In the rows, 128 means zero.
One turn moves each row of this set onto another row. After a few examples, where does it send each row asked below?
miba: [132 143 125 148 100 118 109 136 148 149 156 119 113 140 108 114  99]
Kemo: [142 130 178 123 102 110 134 110 130 134 161 120 141 115 136 126 112]
Geg: [131 139 121  93 110 111 107  86 167  91 132 135 137 131 120 126 144]
Sepu: [142 132 169 114 110 108 151 104 135 138 157 132 156 120 126 133 108]
Vaf: [128 140  88 126 115 129 111 143 146 137 158 125 119 146 124 115  87]
rup: [101 147 130 101 151 118 119 140 131  80 163 135 162 142 125 130 133]
Kem: [106 135 125 112 142 131 113 160 114  89 148 140 160 147 142 119 120]
Fonol: [134 138 103 139 108 111 126 116 142 148 158 118 108 156 117 130  96]
sota: [134 134 120 133 102 126 117 147 146 147 156 122 103 154 120 118 106]
Vut: [106 128 132 102 146 115 107 163 134  98 132 142 160 133 139 130 108]
git: [103 124 134 108 133 104 116 120 145 132 135  71 156 115 123 108 136]
lir: [159 144 170 116 109 114 135 112 138 136 157 112 143 134 134 125 114]
Rov: [118 144 121 109 150 118 100 145 149  91 165 145 163 144 136 112 114]
mobom: [122 130 129  96 119 112 111 101 176  98 126 150 146 123 110 129 138]
devaz: [ 90 118 116 115 137 101 120 117 145 128 144  85 163 102 132 110 133]
duv: [145 142 105 134 107 117 113 139 159 136 162 115 115 132 113 128  92]
zud: [113 123 108 127 103 137 132  92  87 113 128 119 152 142 128 136 123]
dorir: [103 115 118 127 118  97 113 110 134 141 132  88 170 107 134 112 136]
niba: [124 136 127 105 168 109 116 130 121  92 139 134 167 129 141 117 107]
lozo: [ 95 126 120 109 129  99 116 106 137 130 144  88 163 102 124  98 136]
Kovuv: [ 94 113 129 116 127 151 133  90  99 107 143 121 164 147 128 123 123]
tazag: [146 135 111 134 103 102 110 144 150 126 162 113 114 146 116 115  90]
takez: [102 108 110 143 109 137 132  85 102 117 147 116 141 150 115 136 113]
desud: [105 146 132 108 150 114 123 147 135  78 147 136 166 138 129 112 131]
dofot: [127 140 108 119 104 141 115 130 159 144 160 121 107 147 131 105 104]
Zor: [102 115 112 135 107 149 110  91  94 117 140 115 164 140 124 121 119]
Bimu: [ 96 114 115 131 105 147 125  99 101 115 131 123 132 157 126 142 111]
bop: [ 88 121 121 131 106 140 108  81 106 113 150 112 164 137 119 137 125]
Ririg: [ 94 127 126 115 126 101 121 115 149 137 129  84 159  96 132 113 120]
fetu: [137 132 118 117  99 109 105  96 175  91 129 136 142 115 125 124 141]
bar: [105 125 133 117 157 118 113 150 125  78 145 135 161 147 132 127 121]
mugab: [105 144 118 100 152 108 113 143 138  90 141 147 158 148 143 136 112]
baru: [155 139 166 111 100 111 142 112 127 122 152 119 156 115 129 119 107]
kiba: [118  96 125 127 100 145 125  86 100 116 148 125 139 137 119 116 135]
Pefis: [136 134 104 138 120 124 112 142 159 131 175 125 115 145 124 111  97]
silep: [155 137 170 125 106  97 137 118 124 134 146 128 149 124 135 130 112]
fuf: [151 130 174 132 110 118 143 109 124 128 156 116 148 119 134 126 104]
likon: [134 139 127 103 113 101 107  98 168  91 125 139 129 115 112 133 131]
Toles: [ 92 103 135 142 116 135 112 106  97 108 131 118 155 145 117 134 132]
nito: [ 90 102 131 136  96 135 128  85 110 116 140 111 149 141 127 134 114]
Sef: [122 133 127  96  98 117 117 101 173  95 131 134 131 115 116 128 147]
beni: [130 146 111 109 153 105 113 161 142  92 142 126 147 142 141 124 117]
kunob: [ 93 117 129 116 128 110 106 114 145 149 140  90 163 104 124 106 130]
Zafem: [109 150 130 101 140  91 113 145 139  83 149 143 158 152 132 125 119]
Gav: [135 128 121 102 109 110 117 101 174  86 133 140 125 125 108 126 135]
tez: [ 87 111 127 155 103 139 120  83 113 121 138 121 148 135 120 127 111]
zesul: [130 111 108 144  93 133 116 127 149 146 153 130 112 138 123 126  99]
ziru: [128 125 111 129 124 112 113 137 164 144 154 122  95 132 136 129 112]

git -> Sepu
miba -> Zafem
Where do these go?
Sef -> Ririg
devaz -> fuf
bar -> takez
Toles -> Fonol
beni -> Kovuv
Kem -> Bimu
Zor -> sota
dofot -> Vut
Kemo -> likon
niba -> kiba
duv -> desud
dorir -> lir
silep -> Geg
rup -> tez

One turn moves each row of this set onto another row. After a few examples, where does it send each row asked below?
sivu: [ 95 128 115 111 126 114 136 163 110 147 123 120 136 100 134 146 145 132
 135 141 127  89 128 151 101 108 139 151 108 113]
bavob: [ 83  94 147 118  92 144 153 123 139 120 116  98 156 139 104 156 105 123
 148 101 151 148 116 130 138 108 137 143 156 144]
Lif: [128 126 117 112 119 156 127 118 109 152 133 117 107  71 110 134 101 151
 148  71 114 137  93 108 144 106 143 127 135 138]
zun: [ 92 116 126 134 126 134 125 119 114 155 193 148 122  97 120 126 112 131
 147  79 112 135 125 141 141 138 136 111 120 128]
Letog: [ 90 137 117  78 127 130  96 111  96 146 129 116 133 120  94 133 142 126
 148  83 113 164 113 158 145 145 142 132 126 113]
penom: [ 96  80 146  96 116 146 168 132 140 136 126 118 147 125 116 130 124 144
 150 102 164 141 107 133 127 113 140 110 174 138]
Suri: [ 95 108 112  87 124 122 137 154 104 156 124 111 129  92 131 162 143 130
 135 133 123 100 124 147 102  99 134 156 112 101]
val: [ 84  95 154 127  96 146 162 134 141 124 122 113 149 145 105 139 109 120
 152 106 158 141 120 132 135 123 144 137 156 150]
Bal: [104 123 116 100 119 130 140 161 101 150 117 108 132 100 122 165 131 122
 141 141 115 102 120 145 100 107 141 164 105 114]
bege: [ 86 132 129 122 141 148 140 133 123 116 133 139 126 123  79 154  89 106
 150 102 135 140 143 118 112  74 101 159 125 114]
fiso: [ 98  97 137  88 157 157 153 115 106 141 131 150 123 106  87 141 102 135
 151  99 132 140 143 120 105  68 108 135 140 103]
fam: [ 91 129 118 126 117 116  99 109 120 139 159 118 122  76 125 139 116 149
 135  63 123 133 115 122 153  97 125 121 124 129]
lufu: [ 93 111 142 103 115 128 133 117 144 119 135 103 176 130 122 146 110 125
 137 110 156 152 111 144 136 109 135 107 151 150]
vuz: [ 76 139 118 115 116 125 116 142  93 132 126 107 126 132  76 149 145 149
 175  76 112 159 105 149 138 134 128 154 129 121]
zumi: [ 92 127 100 172 117 150 152 141 125 142 164 139 119 114 105 140 102 149
 153  75 107 128 116 130 133 132 126 141 133 126]
sizak: [106 133 112 100 134 148 136 139  96 152 104 133 116 126  88 106 148 159
 165  86 119 143 102 148 132 153 152 132 147 119]
nupo: [102 112 130  94 123 124 141 158  97 159 122 123 124  94 130 143 145 129
 143 141 124  92 128 147 102 110 150 149 107 114]
ziput: [ 85 147 105  94 129 121 104 141 121 138 130 129 115 120 100 110 158 128
 144  78 141 146 108 151 145 151 138 129 138 113]
bazu: [ 94 137 129 110 164 131 125 116 130 122 134 160 137 112 106 114 108 125
 129 106 151 125 152 128 113  76 111 117 132 116]
Vapi: [108  98  96 120 124 167 150 116 125 165 155 146 103  92 119 127 105 138
 134  70 115 132 115 126 137 135 134 129 145 107]
gapo: [100 127 120 158 105 143 123  99 105 141 125 119 129 101 110 141  96 164
 147  70  97 129 126 119 148 104 139 149 126 134]
zib: [ 90 132 151 130 138 149 140 122 114 123 119 156 121 125  83 122  92 109
 150 107 138 125 159 117 117  81 124 155 123 126]
mugik: [105 117 144 100 158 150 156 140 113 134 126 157 109 102  87 120 109 138
 160 101 149 125 132 109 105  70 116 129 143 121]
rabeb: [ 88 105 144 113 116 131 141 117 148 124 137 119 170 138 125 128 115 123
 133 111 160 142 123 147 136 123 141 105 155 146]
feb: [100  78 149  87 114 148 158 118 130 137 121 106 157 122 112 145 116 146
 151 102 152 150 105 133 130 103 140 112 168 141]
bivu: [ 97 123  88  88 131 145 127 123 104 145 101 112 126 122  90 139 146 163
 152  74 115 157 100 148 133 131 128 143 151  97]
vub: [ 97 118 119  99 124 121 131 142  96 154 123 114 146 103 132 159 136 131
 136 143 111 100 134 156 102 106 142 153 102 109]
keza: [104 139 136  99 168 139 126 117 114 125 150 151 149 112  94 138  95 118
 144 114 131 144 141 134 107  78 109 114 121 123]
kogaz: [ 96 115 115 107 116 129 142 151 108 154 107 121 126 104 130 145 137 123
 130 137 124  89 136 146 105 111 145 167 110 105]
Gogi: [ 64 126 121 125 112 126 122 127 101 139 113 131 117 141  89 118 155 150
 159  73 122 138 133 152 143 146 141 157 136 110]

Vapi -> fam
ziput -> vuz
Where do these go?
zib -> fiso
penom -> lufu
Bal -> nupo

One turn moves each row of this set onto another row. After a few examples, where does it send each row asked below?
tob: [112 137 142 132 139 133 109  86 106  96 104 114 171 106 118 124 109 146
 148 120 137 109 123 136 160]
para: [ 87 156 141 150 121 173 149 105 163 150 122 108 106  95 141 141 145 145
 104 152 121 112 104 151 127]
dava: [101 113 134 152 119 144 137 117 159 114 137  84 113  68 125 139 140 163
 117 135 128 133 100 152 139]
Fozi: [ 95 123 131 142 121 116 158 154 165 100 114  91 133  71 118 142 153 142
 112 156 104 131 120 136 141]
bivan: [ 92 139 137 160 123 117 147 157 160  97 127 107 133  73 115 134 157 146
 110 156 105 132 118 150 136]
Pobel: [ 79 141 142 116 144 123 126 156 167 114 102 108 162  99 102 140 134 136
 122 140 115  74 116 162 136]
pudo: [122 164 131 124 141 146 113  92 111 124  96 121 160 115 135 137 105 135
 141 124 138  88 115 128 162]
kam: [138 156 127 138 150 139 126 113 149 112 110 133 137 141 144 136 156 139
 141 162 160 146 140 141 150]
mebad: [ 88 163 157 116 139 129 126 134 162 142  97 113 136 117 111 137 121 126
 109 127 119  73 110 164 140]
Biso: [129 128 139 152 145 138 139 100 140 109 105 123 143 143 146 140 152 137
 134 145 155 161 141 161 148]
ranom: [ 76 141 151 128 132 141 106 105 149 146 109  95 136 106 102 132 118 137
 108 119 130  93 105 170 149]
Kinu: [ 90 131 123 164 122 153 131 127 154 120 139  96 115  73 125 136 144 169
 121 141 127 130 102 159 140]
tos: [112 122 118 143 144 140 149 115 133 124  93 113 153 132 146 159 153 137
 142 149 144 167 151 158 153]
toz: [133 131 138 127 104 137 122 133 138 123 125 104 162  89 146 119 123 147
  88 192 143  94 118 150 171]
Fenov: [120 137 129 124 116 158 123 116 105 112  97 118 163 134 135 129 131 160
 132 140 168 120 129  99 145]
rafe: [ 98 130 138 116 149 125 133 108 101  88  91 108 186 104 125 138 123 125
 148 134 117 108 135 140 144]
rodag: [119 122 172 118 102 138 147 123 135 107 114 113 156  98 151 115 115 154
  95 189 140 101 125 165 153]
dagal: [ 90 165 148 144 125 138 167 136 167 125 107 116 124  96 129 138 160 118
  93 168 101 114 121 141 126]
Mirog: [111 117 160 101 119 140 153 131 107 130 116  93 142  94 158 130 116 144
  99 180 129 114 126 177 140]
Vege: [134 128 132 120 138 134 145 126  91 105  98 102 169 136 146 144 151 120
 112 124 138 127 126 127 129]
Gofup: [110 159 127 108 155 137 137 115 106 119  86 117 177 112 141 149 121 117
 144 136 116  85 129 131 145]
fatup: [129 139 116 130 116 151 138 120 102 132  87 106 175 135 148 151 139 130
 113 129 149 120 126 108 149]
naf: [121 149 104 135 148 143 133 132 139 131  99 120 148 132 142 151 155 139
 146 167 150 152 150 137 156]
dasi: [125 130 124 110 118 138 127 138 111 144 125  85 148  83 158 137 126 138
  92 184 132 105 119 162 162]
nedad: [108 151 145 137 120 167 148  99 169 142 125  98  94  92 139 135 139 144
 106 149 129 108 101 139 131]
pugu: [101 161 145 124 121 139 167 138 174 127 104 108 116  92 131 141 153 123
  99 171 107 106 121 123 131]
bug: [126 124 143 114 135 138 133 121  94  84 109 113 157 134 131 123 142 150
 133 137 159 129 124 120 125]
nuvo: [ 66 118 136 129 137 135 106 128 157 118 110  91 160  88  94 135 130 144
 123 131 128  93 113 168 145]

dasi -> toz
bug -> Vege
naf -> kam
Where do these go?
pudo -> tob
dagal -> para
pugu -> nedad
mebad -> ranom

One turn moves each row of this set onto another row. After a few examples, where does it send each row asked below?
tig: [108 157 142 155 134 135 112 146  82 106 119 152  98  87 132  89 175  71
 153 141 144 145]
lidon: [143 153 131 151 154 117 114 147  85 104 121 154 178 116 102 105 192  89
 136 109 131 158]
lin: [147 102 100 175 141 157 114 129  72 118 110 172 109 117 145 122 158  63
 146 111 143 109]
vimi: [115 124 137 123 120 166  93 141  98 100 111 182 132 110 167 102 162  84
 154  93 122 126]
voda: [111 138 101 144 159 119  88 109  88 117  61 176 137 113 134 116 154  98
 132 104 157 117]
Popev: [133 119 114 184 130 166 110 168  61  80 104 153 129 103 135 101 175 103
 118 118 142 118]
ripel: [104 130 125 126 151 150 118 101  79  70 127 163 125 103 132 123 162  92
  85 124 158 142]
bipa: [137 146 148 140 162 147 121 131  62  88 135 166 111  90 109 102 151  95
 123 102 182 103]
bimo: [105 132 127 150 130 124 100 150  74 108 127 136 179 128  90 100 172  92
 135 126 135 141]
Mov: [120 144 124 151 171 130 123 141  87 119  96 161 180 126  94 100 163  72
 121 122 126 130]
Zov: [129 163  90 139 133 140 104 117 112  91 103 170 116 117 163 108 174  87
 153  84 135 105]
fuba: [145 132 115 138 173 137 137 109  74  96  94 161 107 127 129 120 168 126
 134 105 162 137]
Mura: [146 115 122 149 143 145  83 101  97 117 106 162 132 116 118 124 175  62
 105 113 127 155]
menil: [123 136 139 113 109 133  99 124  86  98 135 157 154 113 111  99 180 110
 176 104 142 115]
larud: [136 122 122 153 122 154 121 115 113  97 120 181 121  84 140 136 161  53
 149 112 134 120]
mapug: [118 153 131 154 155 132  84 132  78  97  90 124 175 105  96  99 172  93
 137  97 143 136]
mebi: [117 143 110 169 171 118 100 118  70 104 132 146 174 107  94 113 174  66
 119 123 134 145]
katu: [ 99 122  93 152 130 154  67 122  84  87 120 165 123 123 160 111 157  88
 132  94 132 104]
sis: [ 97 115 124 123 144 145  80 122  52 107  86 151 150 122 124  99 165 108
 155  98 149 101]
soviz: [130 156 122 164 173 118 106 137  54 114 120 157 180 128 105  86 156  84
 146 117 155 123]
revur: [118 164 117 164 176 139 115 112 109 112 111 166 100 108 123  93 164  89
 161 125 113 124]
Bekim: [118 145  96 168 148 118 108 126  78 112  94 148 187 123 107 106 162 118
 142 112 145 142]
Ziv: [134 115 120 156 122 158 100 125  66  89 153 183 133  92 158 116 169  81
 162  99 136 120]
dalu: [120 130 126 134 150 169 142 127  68 129 116 184 119 105 118  99 145 117
 106 109 142 137]
godu: [108 126 126 132 139 117 139 121  93  93 125 171 108 122 111 124 143 103
 129 144 178 124]
Bimaf: [138 116 128 137 152 165 109 128  45 128 116 168 147 129 122  92 176  52
 112 119 132 117]
Kef: [138 165 125 127 136 132 131 128  65 117 137 187 150 111 122  85 173  53
 140 121 159 101]
lezen: [131 155  83 155 143 100 119 118  86  98 113 194 150 111 129 121 167  83
 128 120 173  97]
ruto: [121 157 136 145 143 151 112 116 111  98 113 168 133 137 150  69 140  97
 164 138 133 134]
nubi: [137 136 109 175 142 165 113 114  70  46 122 155 159 117 156  95 167 108
 135 121 150 121]
botu: [105 140 125 127 155 157 106  83  69  93 121 128 106 117 106 101 153 103
 125 107 157 115]
Tefo: [156 121 111 155 120 121  91 113 104  85 143 165 146 113 111 131 188 102
 137 104 139 140]
ziva: [116 121 100 169 162 136 139 147  67  71 125 166 119 113 130 120 199  96
 143 139 126 112]
dafa: [124 133 127 116 126 158 132 134  96  90 131 153 121 148 109  98 158 121
 113 111 147 111]
rik: [117 122 112 171 176 159 101 130  82  63 120 153 130 145 129  96 157  90
 137 130 130  84]
lomel: [132 139 124 137 144 152 114 120  80 105  99 156 104 120 152 103 167  38
 163 109 154 100]
pom: [108 160 123 147 155 108 117 125  88  85 102 150 191 117 106 103 163  79
 143 129 160 125]
gab: [109 157 122 164 111 166 113 114 112 100  98 152 130  86 136  90 148  89
 130 132 135 146]
galu: [116 134  80 140 122 141 128 119  73  97 127 165 122 141 157 108 173  74
 163 117 149  90]
zok: [149 157 129 138 145 135 102 120  83  90 148 167 110 124 136  96 159 117
 113 100 165 152]

gab -> nubi
voda -> lezen
Where do these go?
godu -> bipa
soviz -> Mov
Zov -> galu

